In the data rows, the value 128 means zero.
Here are some points, each followed by its number:
[211  73 155  44 158  62  61   0  35  89 166  54  97 121 115  60 146 203
 107 189 106  90  41 101 126  71   0  83 129  93 146 130] 0
[186 110 145 149  87 169 112 181 142  82 139 118  95  71 176 220 150 159
 120 146 156 150 104 121 154 153 180 118  96 115  80 101] 1
[ 76 133 131 106 195  96 122  50 109 162  94 134 132 172  83  29 128  88
 172 113 121 110 122 135 103 100  71 105 161 131 142 150] 2
[219  88 159 120 121 142  82 119 103  75 147 103  79  77 162 179 167 173
 136 168 141 123  62 113 165 131 131  96 114  98  91 105] 3
[136 145 120 135  96 124 156 159 139 143 151 146 148 110 151 118  96 116
 104 122 123 156 147 137 106 132 169 152 111 135 148 110] 4
[193  67 158  64 180  68  91   0  53 114 140  77  96 128 105  22 146 168
 146 177 126  86  57 129 116  69   0  89 158  91 142 154] 5
[216  89 163  75 153  86  99  65  77 100 157  67 107 111 133  73 139 173
 132 174 143 114  67 121 121  86  64 114 131  93 137 128] 6
[141 126 133 167  79 152 112 165 148  94 148 127 100  86 163 182 133 145
 124 137 149 159  99 125 138 151 193 105 104 121 123  85] 7
[ 87 139 118 121 150  97 137 111 135 146 132 127 146 161  98  90 105 115
 115 115 108  96 153 133  91 129 113 126 126 134  94 144] 8
[158  98 132 121 107 155 131 107 107  80 185  86 133  93 120 143 142 191
 112 152 137 144  94 100 153 115 104 129 107 102  89  99] 9
[191 108 140 143  95 152 108 168 127  90 123 116 101  91 171 206 152 153
 123 153 145 140 109 117 165 148 183 122 108 120 113 115] 10
[151 142 124 126 107 114 136 134 125 137 140 134 144 124 154 106  97 127
 104 130 117 148 134 131 112 112 139 141 111 143 171 108] 11
[195  97 160  73 165  78  97  54  77 118 146  78 113 138 130  49 129 154
 139 169 133 113  82 122 101  78  78 109 127 107 153 123] 12
[116 116 127  93 157 130 145 115 149 167 101 134 158 155  93  83 134  93
 154 100 111 127 149 134 101 135 105 130 162 151 137 159] 13
[ 90 127 129 111 170 129 112  79 107 141 125 124 129 182  89  84 143 113
 155 115  89  80 125 106 121 102  59 106 147 135 148 160] 14
[169 114 156 176 120 118 119 155 122 131 113 133 129 133 178 175 131 121
 144 143 187 163  88 154 153 161 150 124 114 101 157 121] 15
[ 78 159 105 114 114 171 170 169 167 154 112 152 152 124 102 146 120  99
 109  74  92 113 197 123 114 149 150 156 149 154  72 137] 16
[171 123 138 114 120 124 155 157 127 119 150 142 129  83 167 131 113 149
 116 140 151 150 125 144 130 132 145 145 111 117  81 118] 17
[ 36 191  85 138 144 132 161 165 170 201  92 156 176 199 108  80  91  57
 137  82  92 107 224 140  85 126 163 177 141 184 222 173] 18
[123 147 109 114 110 111 146 134 131 142 146 137 155 136 135  84  95 119
  99 132 113 143 153 137  92 120 146 146 116 139 156 112] 19
New points follow, each followed by the number of its nearest point above.
[  0 199  78 161 166 169 187 172 182 215  69 211 192 217  90  90 106  18
 170  51  58 103 255 135 103 119 172 197 173 211 203 186] 18
[ 83 133 132 108 194 112 128  72 121 171  90 138 130 184  91  52 129  72
 175 116 120 113 145 148 101  99  89 118 147 141 144 143] 2
[ 67 160 101 109 123 155 168 165 170 153  98 142 155 140  97 136 122  90
 115  89  80 104 192 125 119 140 155 157 156 153  92 155] 16
[ 83 174  93 188  56 186 161 255 216 143 108 152 181 117 131 250 123 122
  75  56 122 156 223 144 126 219 255 169 113 153  95 118] 16
[ 86 146 144 109 170 114 113  60 113 136 135 125 113 174 107  88 146  84
 165 137 105  91 123 105 118  82  70 129 130 117 138 144] 14
[ 63 176  95 148 107 155 169 204 185 155 102 171 175 131 115 174 121  96
 104  59 101 135 210 134 122 182 194 164 134 161 104 147] 16
[ 16 187  71 176 119 156 167 207 193 181  78 178 167 179  92 134  94  73
 129  70 107 114 238 135 108 154 210 177 153 176 155 156] 18
[101 154 118 143 110 165 150 194 173 141 104 161 143 112 138 172 122  93
 117 106 122 141 176 136 126 169 203 135 135 141  99 129] 16
[  0 205  61 175 120 172 180 226 193 187  60 191 172 188  92 139  82  58
 133  60 109 110 255 138 103 152 226 187 153 186 167 162] 18
[141 121 135 144 133 130 129 106 109 124 144 120 112 135 119 112 122 133
 152 146 140 120 118 131 133  89 109 153 122 124 145 120] 11
[ 70 143 128 147 139 162 157 176 173 151  89 167 155 136 101 190 137 110
 133  80 117 133 172 138 144 169 140 134 152 134  52 150] 16
[110 109 123  92 140 115 120  57 100 139 136 108 144 138  65  46 122 149
 136 111 104  82  86 118 132 102  32 112 158 131 116 156] 14
[ 57 176  79 133  90 179 193 223 197 156 103 164 171 114 101 184 116  95
  82  65  92 126 215 135 116 164 199 175 144 164  59 141] 16
[114 155 113 114 117 108 162 137 136 160 152 142 169 126 131  87  94 113
  96 107 107 151 160 142  94 116 143 152 116 145 147 113] 19
[ 44 152 115 153 124 169 182 192 185 153  89 180 173 139  91 205 143 105
 112  65 109 147 201 147 132 180 164 151 159 135  38 145] 16
[113 121 118 117 129 147 129 132 138 124 117 130 121 127 106 143 144 138
 118 125  94 102 141 117 134 114 115 117 145 131 102 146] 8
[  0 220  47 158 144 167 196 217 229 222  44 222 199 216  64 115  91  16
 115  29  47 128 255 142  73 157 199 164 168 207 129 186] 18
[174 116 140 131 117 139 121 116 111 101 154 105 103 109 137 112 128 153
 137 165 149 121 101 120 139  96 125 144 116 114 131 114] 9
[  0 205  54 184 114 180 193 237 208 201  62 199 176 181  92 143  74  50
 122  46 100 130 255 142  97 166 233 187 155 195 155 161] 18
[ 75 120 119 140 146 123 129  67 100 122 151 135 126 154  99 118 124 128
 132 127 102 136 123 101 133  92  79 114 135 135 136 116] 14
[230  58 159  43 168  51  54   0  16  85 177  41  82 125 122  42 151 208
 117 205 114  74  19 100 127  56   0  77 136  90 157 130] 0
[169 114 134 141 118 138 130 136 126 104 139 110 113 107 149 132 124 141
 138 154 145 133 111 128 135 103 136 145 105 118 129 122] 17
[156 115 143 151 121 129 107 120 132 117 134 114 104 117 140 140 140 137
 147 133 164 126  89 128 137 133 129 123 127 101 121 129] 15
[ 42 151 115 151 160 155 161 156 165 166  85 179 159 172  94 150 133  91
 140  76 101 126 198 138 134 157 138 140 164 147  93 153] 16
[ 15 176  92 142 126 132 184 161 177 199  88 174 187 208  81 123  98  40
 131  74  88 127 223 146  91 117 162 177 139 165 156 147] 18
[  0 199  59 178 124 164 176 219 193 185  74 180 174 180  96 135  84  61
 128  56 105 115 255 142 113 167 207 182 150 184 157 168] 18
[ 42 147 115 141 144 152 163 163 176 156  83 180 160 154  94 177 135 100
 138  70 103 130 192 142 129 167 148 138 154 137  63 150] 16
[ 51 160 101 131 134 143 175 167 174 160 100 137 162 174  89 140 122  65
 116  81 110 138 209 129  96 142 165 159 134 146 126 132] 16
[141 118 149 151 130 124  90 110 119 117 143 115 105 124 138 126 138 141
 155 155 175 130  86 125 140 134 106 107 121 103 144 123] 15
[176  86 154  81 144  93  78  50  92  95 159  74 106  93 126  88 147 183
 120 161 139 124  28 123 126 117  45  54 122  85  82 114] 6
